In the rows, 128 means zero.
Each named turn below is shown by a few rows before and after it. Which turns, in which order, take the first row of each later pair to the second? The first pair is answered.
turn Q:
[120 105 158 108 131 133 152 121 137 161] -> [114 104 161 116 141 133 158 134 138 152]
[143 119 156 149 152 154 126 118 154 136] -> [145 122 155 147 153 154 125 117 158 135]
[132  91 148 124 145 165 104 100 146 181] -> [114  87 150 137 162 163 115 115 143 180]
turn S:
[163 116 113  86 146 144 128 125 133 145] -> [145 101 135 133 139 164 118 103 138 150]
[128 126 137 125 126 125 127 151 112  96] -> [111 129 136 152 111 136 124 125 106 109]
[152 158 146 128 123 135 141 195 147  64] -> [106 166 143 201  89 151 135 124 140  98]
turn W:
[111 127 111 230 100 111  82 159  93  33] -> [ 90 167  92 212 113  87 123 177  90  38]
[107 103 133 136 153 163 140 110 143 155] -> [113  84 130 139 148 165 127 113 136 143]
[147 126 152 139 128 129 110 127 141 115] -> [146 121 148 133 131 119 106 137 134 103]
Pairs:
Between the rows of a pair lie 2 to 4 turns.
[156 166  76 133  84  95  96 134  95  71] -> [146 152 114 138 121 100 115 187 111  41]  S then W
[136 125  99 129 106 129  92 103 118 134] -> [119 102 121 140 139 131  96 149 118  99]  S then W then S then W
[ 98  67 134 160 136 131  85 151 121 114] -> [123  95 119  94 156 107 111 189 129 103]  S then W then S
[151 177 138 189 112  91 137 130 171  98] -> [162 159 143 197 108  97 116 128 170  94]  W then W
[166  94 152 104 141 145 118 154  96  95] -> [136 101 132 154  99 156 108  85  86 136]  Q then S
[152 149 206 171 148 166 137 132 203 116] -> [158 104 195 167 152 146  97 179 165  60]  W then W
[153  99 140 106 135 168 111  97 137 183] -> [127 123 109  81 141 142 139 101 123 194]  Q then S
[133 112 147 126 161 126 161 159 138 109] -> [120  92 142 173 133 143 133 108 127 126]  W then S then W then W
[ 99 173 119 142 116 120 165 118 137 156] -> [157 155 143  94 137 123 149 171 158 120]  S then Q
[102 200 115 107 145 104 201 119 147 164] -> [180 164 104  64 107 124 140  89 156 173]  W then W then S
[136 108 199 172 154 170 136 136 151 103] -> [127 105 176 160 164 142 135 177 125  75]  W then W
[103 136 144 118 150 130 173 117 144 175] -> [129 138 129  88 139 122 162 112 142 177]  W then S
[164 164 137 127 116 142 125  83 147 130] -> [179 152 125 112 110 132 108  91 130 115]  W then S
[176 163 151 158 108 142 109 116 174 105] -> [163 173 118 159  81 122  98 101 143 109]  W then S
[136 167 164 138 150 142 161 185 141  74] -> [145 177 178 150 145 167 170 151 166 104]  W then W
[182 140 117  98 118 117 100 163 128  81] -> [155 127 177 175 135 158 118 134 163 104]  W then W then S
[ 93  77 150 177 129 193 120  90 138 159] -> [ 86  67 154 187 146 182 110 139 120 113]  Q then W
[216  79 142  75 122 139  99 132 119 150] -> [170  55 126 138 106 135  68 113  78 135]  S then W
[ 94 166 128 131 142 117 167 131 130 148] -> [135 150 154 116 158 125 155 166 149 112]  S then Q
[186  53 142  61 154 132  96 165 145 133] -> [100  53 158 192 124 159  95  85 131 173]  W then S
[159 104 169  93  98 154  88 143 154  95] -> [ 94 125 143 146  70 154 101  74 130 148]  S then Q
[165 151  86  90 133 103 119 163 118  93] -> [151 131  66  71 119 104 115 121 112 142]  Q then Q
[193 157 173 198  62 157 105 110 161  77] -> [148 187 128 157  95  90 140 193 118  30]  W then W then W
